One vector is turned by the same rotation once a step. Each row is the vector after some number of steps, and that number follows the row.
The counts run from 0 to 223.
[-10  14 -11   0 -10  11  -8 -15  -2 -19  13  -4  -9  -2 -13  12   7  -6
   4  -5   1   2   4  -1  -4   3  26  11   2   7 -25  10  -2  -6  10 -14
  -6  12 -11 -17  16  -4   0  19  -3   7   6   5  -8 -15  16   2  -5   7
  -8 -12  29   9   5   5   9  -8  -5  16  -3  12   4   3   6  18  13  -5
  -7]  120
[ -8  23 -17  -5  -5   7 -10  -4   1 -18  17  -3 -10 -11  -8  13  12  -1
   2  -7   1   0   0  -2  -4  11  17   5   2  14 -25  10  -2  -7   8 -13
 -12  13  -4 -14  11  -3   0  18  -4  -4   4  -5  -8 -17   7  -2  -3  -1
  -5 -17  20   3  -5   4  12   0  -6  15  -1  16  -1  -6   4  20  11 -13
 -13]  23
[ -1  19 -18   4  -5  17 -12  -5  10 -20   7  -7  -9 -15  -2  10   5   1
  -1 -21  -6   3   4  -6  -1  12   6   2  -7   7 -20  12   8 -10   1  -4
  -9  16  -4 -22  15   6  -4  19  -5   3   4   8  -6 -10   2  -6   0  -4
  -4  -1  18  13  -5  13   6  17  -4  18 -11   8   0  -3   2  17  -3  -8
 -15]  167
[  3  10 -11 -15  -8  13  -4   0  -4 -17   6   1 -18  -7  -9  -2  -6 -12
  -5 -22  -1  -6   8  -6   0  13   0   7  -7   5 -22  14  -3 -17   1  -5
 -10   8   0 -16   0   9  -3  13   0   6   0  -3  -4 -15   7   2  -2   6
  -1 -10  14  10  -7  17   7  15  -8  12 -15  24   2   9  -5  20   5 -10
 -20]  45
[  2  17 -16   8  -5  22  -4 -11   5 -19   3  -9  -5 -12  -3  -4   2   4
  -3 -15  -3  -3   8  -7   1   5  19  15   0   9 -24  10   9  -7  11  -5
  -9  12  -2 -12  20   7   2  19  -7   9  10   4   2 -11   6  -3   4   2
  -8  -7  25  14  -2  11   1  10  -1  19 -19   5   9   4   1  14   6  -8
 -11]  63
[  3   9  -2  -3  -4  14  -4 -11  -4 -15   7  -6 -20 -11 -11  -4  -2  -3
  -5 -20   3   1  13  -5   3  14   0   1  -9   1 -26   5   4 -17   0   3
  -5  11   1 -16   6   7  -5  14  -1   3  -2   6  -4 -15  12   0  -7   0
   0  -7  13  20  -5  19  14  19  -3  18  -7  24  13   1  -6  17   2 -10
 -15]  72
[ -2   9  -7   4  -6  16  -1 -14  -2 -14  11  -7  -7  -5 -13  10  10  -1
  -6   0   5   0   1   3  -1   5  22   5   3   0 -25  10  -5  -3   2  -5
  -4   8  -8 -15  18   2   5  19   0   4   8  14  -6 -18  23   6  -5   0
 -12  -1  25  14   2  14  13  -4 -14  18  -4  12  12  -1   6  20   8  -4
  -9]  93
[ -3  15 -14  -7   5   2  -4  -5  -2 -17  14   0  -7  -6 -17   7   1   3
  -1 -13  -4  -8   3  -1  -5   9  12   6  -9  17 -27  12   4  -7  12  -8
 -11  17  -2 -20  10   0  -1  19  -2   0  11  -2  -4  -9  11  -9  -1   9
  -3 -19  18   5  -6  15  11   6  -2  17  -5  19  -3   1   2  10  12 -21
  -8]  115
[  1   9 -14 -12 -11  13  -8  -3  -5 -26   7   0 -15  -8   1   1 -10 -10
  -8 -23  -2  -3   6  -4  -1   9   9  11  -7   5 -20  13   2 -15   2  -9
 -13   6  -2 -15   4   6  -6  16   0   8   2  -1  -6 -14   6   5  -1   6
  -3  -2  22  12  -7  12   3  13 -10  11 -19  13   3  12  -9  21  -1  -3
 -14]  44
[ -5  18  -8  -6  -6   9  -2  -7  -8 -12  10  -3 -15  -5 -10   0   5   0
  -3 -13   4  -5   1   1  -5   9  18  13  -2  11 -28   8  -2  -8  14  -8
 -10  10  -7  -7   8   5  -5  18  -7   4  10  -3  -9 -14  17   0   0   6
  -3 -20  21   7   0   7  16  -9  -8  15  -1  19   6  -2  -2  16  18 -16
  -6]  212
[ -4   6 -16  -7  -1  10  -7  -6  -1 -23   8  -2 -12  -5  -9   7  -4   1
  -7  -8  -4  -4   2   1 -10   2  15   7 -10   6 -26  11   8  -7   7  -7
  -9  15  -7 -23  13   5 -10  23  -1   8   9   7 -13  -5  15  -5   0  14
  -7  -1  27  11   1  14   6   6 -13  16 -14   4   1   6   0  13   3  -6
  -4]  206
[ -6   2  -9 -10  -6   6  -6 -11 -10 -21   9   2 -12  -2  -6   3 -12  -7
   2 -14  -7  -2  12  -1  -7   3  15  16  -7  12 -25  10   1 -11  10 -10
  -7   7  -7 -17   5   0  -6  14  -4   4  10   0  -7 -13  19   0  -5   6
  -9 -11  28  16   1  16  10   0   1  16  -9  14   8  14  -9  16   9 -10
  -5]  122
[ -4  25 -14   8 -15  24  -5 -11   1 -13   7  -7 -12 -14   0  -2  10  -5
  -2 -15   7   4   4  -7   3   8  19   8   6   3 -21   6   1  -8   5  -8
 -15   7  -4  -8  13   7  -1  18  -5   4   4   6  -5 -15   5   9  -1  -6
  -7  -6  24  10   5   0   6   3  -9  15  -9  14   9  -3   1  22   7  -4
 -13]  159
[ -8  16  -5  -9 -15   7  -8 -11 -10 -14  15   0 -20  -6 -15   6   2 -12
   0  -7   9   5   7   0  -3   9  12   2  -8   2 -26   8  -3 -14   4  -8
  -8  10  -7 -15  -1  -1  -6  12  -2  -1  -2   1 -14 -19  21   9  -7   1
  -4 -13  19  13   4   9  16  -1  -7   9   0  27   5   1   2  20  12  -5
  -8]  216
[ -2  14 -15   3 -14  18  -3 -12   5 -18   9  -2  -3  -2  -6   8   5 -10
   3 -14  -4  -2   4  -5   2   4  23  13   3   5 -18  21  -6  -6   6 -15
  -8   9  -5 -16  15   6   5  13  -6  15   8   8  -1 -13  13   4   4   1
  -7 -10  26   6   5   5   5   0  -1  12  -8  12   3   4   3  20  11  -8
 -16]  147
[ -8  18 -12 -10  -2   5 -10  -2  -4 -24  10  -8 -14 -10  -9  10   5  -6
  -1  -4   2   5   1  -6  -4  13   7   3 -10   9 -25   8   4 -13   0 -10
  -4  16  -5 -20   6   2 -11  18  -5  -5  -3  -3 -11 -24   5  -3  -2   5
  -2  -7  18   6  -6  10   7  15 -10  16 -14  15   0   0   9  16   3 -10
 -17]  221
[ -7  14 -13  -5   2   9  -4  -5  -2 -16  11  -9  -8  -6 -13  10   8   1
   2  -2  -3  -1   0  -5  -6  10  13  11  -5  12 -26  12   1  -5   8 -10
  -3  20  -7 -20  15   3  -3  19  -9   2  11  -1  -8 -16  13 -10   3  10
  -4 -14  23   3  -2  12   6   5  -5  18 -10  12   1   1  10  11  13 -17
 -14]  116
[ -3   9  -2 -10  -6   7  -5  -9 -17 -15  10   0 -18  -8  -9  -2  -7 -11
  -2  -6   7   3   9  -1  -2   9   8  11  -5  10 -26   2   0  -9   6  -4
  -9   6  -7 -13   0  -1  -5  19  -2  -3   2  -5 -12 -21  23   8  -3   0
 -10 -12  21  14   4  15  15   3  -5   9 -11  27  11   8  -2  19  10  -5
  -5]  215
[-10   5  -9 -14 -11   9  -6  -8  -8 -19  11  -5 -16  -1 -17   9   1 -10
  -2  -2   0   4   9  -6  -8   7  16   7  -6   0 -23   8   0 -14   4 -10
  -1  11 -10 -20   8   2 -11  13  -1   7  -3   7 -10 -21  14   1  -7  13
  -4  -5  24  14   0  11   5   5  -9  17  -9  13   6   6   5  17   7  -2
 -14]  124
[ -8  16 -13 -14  -9   6  -4  -4  -1 -22  13  -4 -17  -3 -15   3   3  -1
  -5 -18   4  -5   8  -4  -5   9  17   5  -7   4 -27  11  -1 -15   9 -13
  -9  10  -2 -12   7   2  -8  14  -1   7   1   0  -5 -12   8  -4  -8  11
   5 -16  20  11  -8   6   8   2  -9  14   1  18   2  -3  -3  17  12 -14
 -14]  127
[ -7  14 -11  -6  -2   8 -10  -6   1 -15  17   1 -11  -8 -18  16   6  -6
   1  -2   1   1   1   0  -6   9   9  -6 -11   5 -25  14   2  -9   1  -7
 -10  19  -7 -28   8  -2  -5  17   3  -3  -1   8 -13 -12  14   3  -4   6
  -5  -9  17   6  -3  13  12  10  -8  15  -4  20  -3  -1  11  12   9  -9
 -12]  112
[ -1  27 -17  -1 -11  17  -6  -3   6 -14   6  -2 -10 -13  -2   4  11  -8
   1 -19  -1  -3   0  -4   2  13  12   8   2  10 -21  16  -5  -7   5 -11
 -10  11  -2 -10  10   9   3  16  -9   6   7  -2  -2 -16   3   0   6  -4
  -2 -14  20   0  -2   5   6   7  -7  13  -9  20   0  -1   3  24  10 -16
 -19]  50
[ -1   0 -10  -7   7  10   2  -4  -8 -15  11  -4  -7  -3 -16   1  -7   4
  -8  -7  -3  -7   9  -1  -4   9   7   9 -10  12 -28  11   6  -9   8   0
 -11  14  -2 -21   9   7  -6  21   0   0  10   6  -8 -11  17  -5  -2  10
  -8  -9  19  13  -5  23  10  13  -7  16 -13  15   5   5   2   9   7 -16
  -7]  6
[  1   6  -9  -3  -7  17  -6 -10  -4 -18   3  -6 -20 -12  -1  -2  -6  -2
  -7 -19  -4   5  11  -5   2  10   3   8 -11   1 -22   7   7 -15   1   1
  -6   9  -4 -17   8   9  -9  17  -6   6   1   8  -7 -15  11   0  -4  -1
  -7   2  21  20  -2  17   8  17  -6  17 -14  13  11   5  -6  17  -3  -1
 -11]  71
[  3   5  -5  -7  -3  13  -8  -8 -10 -10   6  -2 -17 -13  -3   3  -2  -6
  -9 -17   0   1   4   4   1  15   3   9  -2   9 -23   6  -6  -9  -2   2
  -4   6  -2 -14   6   3   1  16  -6   0  10   4  -5 -19  25   2  -4  -6
  -9  -5  19  16  -1  20  20   2  -8  16  -8  23  13   3 -10  26   3 -10
  -6]  188
[ -3  19 -18   3  -1  14  -8  -7   5 -18  12  -3  -3 -16  -6  12   9   3
  -4  -2   3  -3  -4   5  -4   8  18   3   4  12 -26   9   1   1   4  -5
 -13  14  -5 -17  18  -4   4  26   1  -2  10   3  -9 -14  14  -1   2  -2
 -13  -4  23   7  -1   9  13  -2 -15  17 -13  10   2  -4   6  18   7  -8
  -4]  198
[  1  13 -10  -7   4  10   0  -1  -9 -13  10  -5 -13 -13  -7  -1   0   4
 -11 -14   4  -3   1   2  -3  18   5  12  -3  13 -28   3  -1  -6   6   2
 -13  10  -2 -12   5   8  -4  22  -8  -6  14  -4  -8 -15  14  -3   1   1
  -6 -12  17   9  -3  17  17   5 -13  15 -10  23   6  -2  -2  18  10 -19
  -7]  103
[ -1  17 -11  -4  -1   9  -1  -8  -9 -21  11  -3 -10  -8 -12  -5  -3   4
  -8 -11   7  -7   6   0  -4   7  20  11   0  12 -33   2   5  -7  13  -6
 -17   6   0  -8   8  -1  -3  21   2  -2   7  -6  -7 -13  15   0  -3   7
  -8 -17  23  12  -2  10  12  -2  -9  13  -8  17   8   0  -5  13  14 -13
   0]  211
[ -5  11 -13  -9 -10   9 -12  -3  -3 -21   9  -1 -14  -9  -2  13   1 -17
   0 -10  -3   6   1  -5  -2  12   8   5  -4   7 -15  15  -6 -12  -2 -12
  -4   8  -8 -22   4   2  -3  15  -5   2   0   0  -8 -24  11   4   1  -5
  -6  -1  24   7  -3  10   4  10  -8  13 -18  14   2  12   4  23   1  -1
 -18]  136
[ -3   7  -8  -4  -3  17  -2  -5  -2 -13   6 -18 -13 -10 -12   4   9   5
 -11  -7   0   2   7  -5  -2  13   8   6  -2   2 -28   6   2 -12  -2   1
   0  12  -8 -14  19   8  -5  17  -3   6   6  10  -1 -18  12  -7  -6   7
  -2  -3  17  11  -5  18   9  12 -14  24  -8  10   9  -7   4  20   4  -7
 -19]  182
[  5  11 -10   1   0  18   0 -10   3 -18  12  -1  -9 -10 -17  -3  -3  -2
  -1 -13   1  -6  16  -7   5   3   8   2  -4   6 -26  10   9  -9   4  -1
 -14  12   5 -21  10   1   9  17   9   6  -3   4  -1 -11   7   1  -2   2
  -8 -12  17  16  -5  20   3  22   0  16 -17  17   8   8   6   9   5  -8
 -12]  60
[ -5   9  -9  -9 -12  16  -3  -6  -6 -17   8  -9 -15  -3  -6   5   6 -12
  -1  -4  -1   2   6  -6  -2   8  18  16   9   5 -23  12  -6  -9   2 -12
  -1   5 -11 -15  11   5   0  13  -7   7   4  -1  -2 -25  12   3   0   5
  -5  -7  27   6   1   9   2   1 -10  15 -15  12   9   7   7  22   9  -3
 -19]  39
[ -3   5 -16 -11  -1   7  -8  -4  -4 -24  10  -5 -10  -4  -9  10  -5  -5
  -2  -6  -7  -1   9  -9  -5   5  12  10  -6   9 -23  14   5 -12   3 -11
  -3  12  -4 -24  11  -2  -2  17   2   4   2   0  -4 -17   7  -4  -3  11
  -5  -4  24   9  -7  18   0  14  -4  18 -19   5   3  12   3  15  -1  -6
 -16]  32
[-11  16 -14  -8 -12  11 -12  -9  -8 -23  14  -2 -17  -8  -6   8   0  -7
  -5 -10   8   5   2  -1 -10   7  17   3  -7   3 -21   7   2 -12   5  -9
 -15  11 -11 -18   5  -3 -11  19   1  -1  -2   6 -16 -15  13   4  -9   5
  -9   0  24  16   2   6  11   2 -12  11  -3  12   0  -3  -1  21   2   1
  -6]  16
[ -6  12  -9  -8  -4  13   0  -6  -6 -15  11  -9 -14  -6 -21   2   9   0
  -8   5   6  -2   3  -4  -7  10  17   5  -2   3 -31   6   3  -8   3  -4
  -7  16  -9 -17  13   3  -5  21   1   3   3   3 -10 -16  13  -1  -3  13
  -5 -10  19   8  -2  13   9   8 -16  17  -9  15   6  -2  10  11  13  -8
 -12]  209
[  1  12 -15   8  -6  13 -17 -14   5 -21   9  -1  -7 -14   1  16   0  -5
  -1 -18  -4   5   2   3   0   8  10   1  -8   6 -18  11   0  -9  -1  -6
  -6  11  -4 -24  15  -2   0  19  -5   4   7  13  -7 -14  16   1  -3 -11
 -10   4  25  15  -2  11  13   4  -7  18  -8   8   6   2  -5  23  -4  -3
  -6]  82
